One turn moves every row onto another: examples first, then more rows asked:
puzem: [ 2.07 -1.61 -4.21 -2.23 -1.43 -1.91  0.66 -0.40 -1.67 -0.99  1.87 -0.46
  0.82 -0.43 -0.05]
Voziz: [ 1.21 -1.87 -1.61 -3.20  1.82 -1.27 -1.85 -0.37 -1.79 -0.34 -0.79 -0.34
 -0.71 -0.26 -1.68]
kat: [ 0.70 -1.02 -1.50 -2.90 -0.47 -3.47  2.22  2.87 -1.72 -0.81 -0.04  2.84
 -0.79  0.20  2.14]
Lagam: [ 0.51 -0.98 -1.49 -1.99  2.02 -0.32  2.47  2.98 -1.38  1.26 -0.13  0.93
  2.44  0.64  0.33]
lupur: [ 0.76 -2.02 -1.44 -1.78  1.73 -1.44  2.30  2.56 -1.44  1.24 -0.48  1.79
  2.46  0.72 -0.73]
gusep: [ 1.89  0.19 -1.13 -3.65  0.82 -3.02  0.00  4.47 -2.52 -0.80 -0.96 -0.05
  2.01 -0.37  0.01]
golom: [ 3.47 -0.68 -1.10  0.48  0.25 -1.30 -0.87  2.51 -1.02 -0.06 -0.41 -0.52
 -0.16  2.06  1.78]
Fad: [ 0.14 -2.24 -0.92 -2.15  1.04 -1.82  2.17  1.65 -0.40  1.34 -0.68  1.19
  1.91  0.50 -1.30]
nutu: [ 0.51 -1.57 -1.40 -2.08 -0.46 -3.80  1.27  2.42 -1.47 -1.74  1.17  3.04
 -0.88  0.31  1.29]
lebe: [ 3.10 -1.12 -1.21  0.12  0.01 -1.40 -0.59  2.40 -1.28 -0.30 -1.18 -1.36
 -0.92  2.20  1.52]
vupab: [ 1.95 -1.10 -4.21 -3.07 -1.35 -0.41  0.68 -0.65 -1.97 -0.96  0.87 -0.17
  1.11 -0.66 -0.02]
Gile: [ 1.55 -1.34 -1.00 -2.45 -0.94 -1.46 -3.25  1.11 -1.36  3.20 -0.12  0.35
  0.32  0.92  1.32]
tuvi: [ 1.73 -1.91 -3.97 -3.35 -1.82 -1.61 -0.46 -0.07 -1.96 -1.10  1.70  0.28
  1.87 -0.43 -0.34]
piv: [ 0.42 -1.87 -1.75 -4.01  1.39 -1.20 -1.81 -0.11 -1.78  0.42 -0.71 -1.03
 -1.39  0.38  0.02]
Letas: [ 2.87  0.08 -0.62 -2.18  0.13 -2.70  0.38  4.13 -2.25 -1.30 -1.47  0.71
  2.26 -0.66  1.19]
rizi: [ 2.89  0.66  0.05 -3.06  0.21 -1.77 -0.81  0.64  0.61  0.03  2.03  3.33
  0.70  0.55  1.37]
viz: [ 3.82  0.37 -0.32 -2.94  0.46 -1.23 -1.07  0.61 -0.88 -0.17  2.36  3.11
  0.24  0.13  2.34]
bovoz: [ 1.76  0.83 -0.42 -3.19 -0.01 -3.63  0.78  3.57 -1.13 -1.21 -1.62  0.65
  1.40 -0.39  1.72]
sofan: [ 1.11 -0.56 -1.48 -1.83 -1.73 -3.90  1.27  1.73 -1.25 -1.30  0.19  3.51
 -0.61  0.13  1.49]
zubaf: [ 0.86 -1.66 -2.95 -3.30  1.79 -0.39 -1.27 -0.71 -2.63  0.00 -0.48  0.30
 -0.70 -0.01 -0.92]
pitim: [ 1.18 -2.07 -3.08 -3.06 -1.32 -1.85  0.70  0.37 -1.75 -0.85  2.78  0.32
  1.69 -1.30 -0.07]
garir: [ 1.13 -1.58 -1.34 -2.64 -1.90 -3.08  0.91  2.21 -1.76 -1.01 -0.04  3.59
 -1.88  1.01  1.30]
Pur: [ 0.58 -2.26 -0.64 -1.30  1.26 -0.91  1.86  1.65 -0.48  1.07 -0.74  0.67
  2.30  0.45 -1.20]
fum: [ 2.00 -0.91 -0.86 -0.36 -0.24 -1.81 -1.27  2.32 -0.55  1.44  1.32 -1.75
 -0.60  2.06  1.71]
vurif: [ 1.78 -1.49 -2.71 -3.81 -0.89 -1.65 -2.42  0.43 -1.84  2.59 -0.90  0.42
 -0.02  0.74  1.99]
tuvum: [ 2.19 -1.79 -1.19 -3.15 -1.33 -2.29 -2.38  2.52 -1.88  3.36 -0.89  0.76
  0.55  0.74  0.80]
Sobin: [ 1.35 -1.36 -0.65 -1.91  1.97 -0.09  2.34  2.06 -1.00  1.06 -0.49  1.60
  1.93  0.31 -0.56]
vosur: [ 3.93  0.59 -0.09 -3.59  0.32 -0.81 -1.27  1.36 -0.70 -0.50  1.41  2.86
  0.16  0.57  2.29]
bigit: [ 3.46  0.44  0.93 -3.00 -0.13 -1.93 -1.12  0.96 -0.56 -0.93  1.48  3.19
  0.16  0.08  1.10]
Deg: [ 2.98  1.24  0.24 -2.67 -0.51 -2.18  0.14  0.22  0.39 -0.38  1.41  2.83
 -0.23  0.08  1.04]
nos: [ 0.91 -1.53 -2.46 -4.23  1.32 -0.83 -1.48  0.39 -2.57 -1.32 -0.46  0.76
 -1.27  0.51 -1.32]
gegaz: [ 2.81 -1.86 -0.87  0.21  0.27 -1.68 -1.13  2.53 -1.65  0.38  0.25 -1.57
 -1.17  2.06  1.33]
nif: [ 1.36 -2.00 -3.72 -3.82 -1.79 -2.18 -0.13  0.75 -1.87 -0.67  2.71  0.18
  1.55 -0.76  0.52]
bul: [ 1.58  0.32 -0.43 -2.22  0.91 -2.62  1.07  4.45 -2.78 -0.82 -0.56  0.21
  1.85 -0.80  0.95]
sov: [ 2.65 -1.07 -1.49 -0.11 -0.49 -0.82 -1.25  2.96 -1.03 -0.01  0.63 -1.90
 -0.09  1.74  2.11]
pizad: [ 1.69 -2.50 -2.06 -2.81 -0.86 -1.06 -2.89  1.15 -1.99  2.92  0.29  1.66
  0.33  0.94  1.77]

Sobin goes to puzem
nos goes to garir
Now these:
Gile goes to bul
bovoz goes to piv
golom goes to Pur
fum goes to Lagam
lupur goes to tuvi
Voziz goes to nutu
vosur goes to lebe

